One vector is turned by the same rotation once a step. Each row is the vector after some number of steps, and that number follows the row.
The counts run from 0 to 686.
[  8   5   6  -5  17  -6  -1 -12  12   7   0   2 -14   1  -7  -2   8  17
 -11   1 -11 -19  -1  41  13   1  19   9   4  10   6   1  16   3   0 -12
  13  -3   9  -4  -8 -21 -11   4  10 -11   4   9   8 -16 -10   7   1]  401
[  2  14  -8  -5 -40  -2  -9  -9  -6   5  -6  30   9  -7   6   9   7 -16
   9  12   4   6  -6 -13  -3  18   8  11  16  19 -16   5   2   6  10  -7
 -21  -6  15  -5   8 -18  -5 -13 -11  -3  16  -2 -13   2   1  -1   2]  363
[ -5 -31 -14   1  -3  -5  -4   3 -16  -4   9  11  -2 -20   2   4  -7   1
  -8  -1  10  -2  -1 -32 -25 -14 -22   3  -9  19 -16  -5   5   3   4   4
 -17 -13  -2 -10  22 -27  -8  -8   6   0   5  -1 -16   4 -11   5  -4]  590
[-17  -9 -14   6  -5  -2  -6  -2   6   5  12 -14  19  -6  -4   5 -17  13
 -11  -5 -35  -5 -21  -1  -4 -22   3   8 -22  13  -4   6 -16  12  18  17
  15 -19 -18   6   8 -11   6   4  16   9 -11  -4  -5   3  -5  -6  -2]  444
[ 13   9 -11  -4   5  -4  -2  -2  23  -9   4  27   1   4  12   7  15   9
  -5   2  10  -8 -26  29   3   4  21   2   0   9  17  18  16 -10  12 -14
 -12 -11  12   8 -11  -9  -5   4   8  -7 -10  -2   0  -3   1   7  -5]  370
[ -1  26   6   1  23   9   4  -1   4  -5 -16   0 -17   0  -4  -1  10   6
   4  10  17   9   8  31   3 -21   4   8  16  10   7  -7  27   3 -13   4
 -10  19   2  -8  13  19 -21  13   7  -3   4   8  20 -10  -6  15   0]  464
[-15 -19  12 -21 -21  -2  -4  -5   3   9  -3   5 -11 -19   1 -12 -18 -11
  -1  -8 -12  19   8 -11  -1   5 -23   0 -12  -4 -16 -16   3  -6 -19   2
   4   9  -4   8  12  -7  -3  -3   2  -3  14 -10 -32   3  -6   2  17]  10
[-19  41   2  -6 -10   5  -4  15  12   5   0 -11  30   1  -6 -12  16  -3
  16  13  -5  10  -6   7   9  -9  10   6  13   8   0   8   5  -2  13  26
   9  15 -17   8 -11   3  10   2 -11  11   1  -5   6  -8   5 -13  -8]  29
[-10 -22  -3 -18  18  -7  21  12  17  -3  19  -1  19  13  -2 -16  -1  17
   4  -1  -9 -11  -6 -12  12   1   6  -7  14  -1  12  18 -10  -3 -10  -3
   7 -14  -6   1 -30  -2  16   3  12   4   0  -4   2  -7   3   0 -15]  0
[ -1 -13 -25  12  -1  11  -6  29  -4 -15 -16   7   0   1   8   2  -4  -8
   4 -11   7   3  -5 -12 -11  -3 -17  10 -22   5   7  -1  -7  -4  -1  26
  -5   0  -8  -7  21   9  -8   7  18   0 -15   4 -12  11   3  -8  -3]  649
[-14  -8   6  25  13  -1  -6  29   9  -8  -1 -16  10   4  -2  -7   4 -10
  25  -3 -10  17 -17  -7  -7  -2  -2  16   8 -22   4  11 -11  -5   1  11
  11   3  -3 -11 -13  -5  13  -6  20  -9 -12  -5  13  20  10  -3  -7]  657
[ -7 -17  -5   8  14 -22   1 -24  -7  -3  10  -7   8  12  -5  -3 -25   0
   0  14 -18 -19   2   6   7 -13  21   3  13   7  -1  15  -8  24   2  -5
  -4 -12   2  -4  -9   7  -7  -2   4  18 -10   4   6   2 -13 -10   7]  674
[-16  24   2  -6  -1  -1   7  -4   4   2   6  -1  31  -1 -18 -15  -2  -4
   4  12 -15  10 -11   5  11 -10  -4   0  23   9  -1   8  -3   5  11  16
   1  11  -8  14  -5  29   7  -4  -9  10  -5   1  -2  13   9   0 -11]  91
[ -2 -17   0  -9  -1  -8 -31   7 -10   3   1   4  -2 -27   0  -8  -4 -22
  -8   1   7  23  -7 -13 -11  -1 -23  -2  14  -7  -2   4  -3   3   1  -8
 -13  12  10  20  18 -20   6  -4   5  -9   5 -12  -5  10   4  -8   1]  592
[ -5 -29  -4  17  13 -10  -1   9   8  -3  12  -5  11   9 -15   0  -3  10
   5   2  -7 -17 -27  -7 -15   2   4   5  20   7   6  13  -8  13   8 -10
   4 -25  13 -12  -9  -6  13 -14  16  -9  -3  -8  10  20  -1   4  -2]  597
[ 10   3   4 -17  21 -18  11 -10  14   7  12   5  12   6  -3 -14   1  16
  -1  12  -8 -28   2   6  14   5  10  -1  32  -1  20  27   3   8  -3  -9
   4 -12   1   2 -24 -12   5   4  13  -3  -6  -6  -4   0  -7  -3 -10]  200
[ -7  -8   3   3  18  15   4  25   8  -9  -4 -14 -12 -19 -14  -7   5  21
  13 -12   8   3   5  -3 -19 -13 -31   9  -5  -5   6 -13  16 -10  -8  22
  15   7  -9  -8  15  -5  -4   3  15 -15  -7  -7   3   2   2   7  -9]  114
[ 20   1   4   8  -2   8   5  -4  14   4 -20 -10 -14  -6 -20  -1  25   5
  -8   0   6 -11   2  20  15  19  17   8  -1  -6  13 -11  11  10  -7 -23
  14   1  17  -9  -4   5 -11   5   8  -3   6   9   2  -7   8   9 -14]  81
[-17  -8   1  -3  -4  -4 -12  -5  -1  -3 -10 -24  -5  -7  -8 -16 -11 -26
  20   6   0  29  12  -3  -4 -12   3  -2  10 -21  -4  16  -3  -6 -15  -4
   7  15   4  18   5 -11  -9  -8  -3  12 -10 -10   9  -7   2 -18   7]  180
[ 16  -6   1  11 -19   4  -6  -2   8   3 -25  -3  -8  -5  -8  12  11   1
 -13  -5  -7 -14 -10  27   5  33  20  15   4   0  14 -10  -7  10 -10 -21
  12  -3  27  10  16  12  -6  -1  14 -12  -1  -5  -3   7   2  -3   2]  19
[-25 -10  16 -14   6  -1 -14   4  -1   0  -1  -5 -18  -8   0 -14   1 -14
  16   1   9  38   5   9  -9 -14  -8  -2  13  -7  -9  -3  18 -11 -10  -5
   3  18   6  18   6  -7  -2 -13  -5  -7   0 -11  15 -11  -5  -5  18]  118
[-21  13   0  -2  -9  -4   2  17  14  19  -2 -11  21  13 -16   3  18  14
   8   3  -6   3 -21  -3   7  10  15  18  -3  23 -10 -10  -2   1  16   9
  21 -11   1   6 -10  -6  14 -15  -5   2  10  -9  23 -10   4   0  -3]  228
[  4 -22  11 -12  -3  -7  -4   7   8  -1   1  31  -5 -11  13 -19  -1  -8
  18 -11   7   8   2 -18  -2   6 -15   0   4 -20  -1  -5   6 -10 -12  -4
  -5  12   4  -2  -1  -9   2  -7  -7 -13   6 -16 -31  18   5   0   2]  484
[ 21  -8  -3  -7  -4  -7  11 -22   2 -10   4   2   2  -7   0  -7 -18  -6
 -10   9 -20  -7   7   2  10  -2   3  -6   8 -22  11  19  -8  12 -14 -16
 -13   0  -1   2 -11  20 -11  12  18  15 -10   0 -26  27  -6   3  -3]  415
[  4  20   9   4 -17   0  -5   9  -1  15  -9 -14  22 -19 -11  -1  16 -12
   0   9 -21  14  -5  -6  13   6 -10  14  15  -5   2  -3 -14  17  15   9
   3  10  -5 -13 -12  11   4  -1  11  -7  21   2  -6  27  14   3 -23]  626
[-18 -13  -5  -9 -12 -12  -5  -8  -3  -3  -5  17   1   4  -7  -6 -18 -14
  12   2  12  17 -10  -2  -3  12  10  -4   4   5 -10  -3   1  -6 -13  -9
  12   7  17  26  17   3  -7 -22 -29   8  -6 -10  -9   4  -8 -26  22]  500
[ 18  -2 -15  24   0  11   1   7  -9  -2 -20   0  -4 -10  -4  14  22   6
   5   7  10 -13  11 -15  -7  -1  -2  12   3   1   4  -6   8  12   4  -7
 -14  -6   8 -30   8 -13 -18   1  23  -6 -13   9   6  -1   4  21 -24]  251
[ -1  24  -2 -12 -17  14  12  -4  11  -4 -18  -5  -3   7 -10  -3  -1   1
  -7  14 -15  -1  13  32  -2   7   7  15   0   4  10   0  10  -5 -16   6
   2   9   2   7  27  28 -17   9  13   3  -8  -4  -4  -1  -5  -3   5]  295
[ -8   1   6   2 -19  -6  -5 -15 -10   2  -1   9  -8 -14   5  -6 -14  -6
  13   3 -16  15  -1  -9 -10 -13  -8   5 -20   5 -22 -21  14   9  -2   3
   5   5   9  -7  12  12 -19 -18 -25   5   6   1 -22  20  -8   2  19]  560
[ 21   3 -15   0  -4  13  -7  14   5  -4  -6  13  -2 -11  15   3  12 -11
 -26 -15   4   7  -5   9   9  -6  -5   6 -16   5  10 -16 -10   0  -5   1
 -18  -1  -3 -18   4   0  -8  29  35 -13  26   7  -7  -1  -4  13  -9]  479
[  5  21  21  -8 -15  -7  -9   2  10   9 -12  17   2   5   3 -14  10  -4
  22   0   1   0  13   6   0  17   8   8  24  -6   0   3  14 -15  -9  -2
  16  20   9  18  11  -9  -4 -12 -15 -10  -7 -14 -14  -9   0 -11   6]  26
[  5  -7 -10 -10   9  14  -9  16  10   1  -8  11  -8   8  11   3  14  14
 -24 -15   9  -5 -13  24  11  -1   9   8 -12  22  12 -13   3   0  -5  -3
 -13 -12  16 -20   3  -3  -6  19  21 -10  24  12   8 -10  -2   7  -3]  540
[ -7  -8 -15   2 -23   0 -11  24   5  15  -8   0  19   8  -5  -1  21   8
   4  -5  12   8 -18 -12   9  20  22  13   6  16   1   7 -19  -5   7   5
   6 -10   2  12  -8 -23  13  -6   8  -5   7  -1  10 -15   4 -14 -16]  166
[ -7 -20   2   7  12  -7   0   2   9   0  16   3  -4   3   6   8  -7  19
  -4   0 -19 -11 -24  13 -15   2  -6  14   5   9   2  12  -3  14  21  -2
  -6 -19  11 -18 -12 -19   6   0  16 -24   4 -16   4  23 -10  11  14]  598
[-15   6   7  -2  17  -6   0   4  16  -1  13  -8  19  11 -10 -23  -6  19
  16  -3 -13  -7 -25  16  -2   2   9   4   4  -5   6  10   4   0   9   7
  33   6  -1  24  -5  22  16 -12   0  -2 -10 -15  -1  13  10 -11   8]  230
[ -4  -4 -16  -3  17 -16  -4  -2  -8  -6   5   3  26  10  -8 -12  -7 -19
  -4  12  -3   2  -7 -14  23 -10   2 -11  27   5   4   9 -25  17  -3   9
 -12   7  -2   4 -11  12  12   7   1  15   6   8   9   6   0 -10 -23]  473
[  7  10  13  -7 -10 -13 -33  -8  -6  17 -10  15 -11 -14  18 -10  -8 -13
  -1  -6 -12   5  11   4  19  -9   2  14  -3   0  -9 -13  -7   8 -10  17
  13  20   6 -11   9 -18   1   4 -11 -10  20  -9 -10   6 -11  -7  10]  133
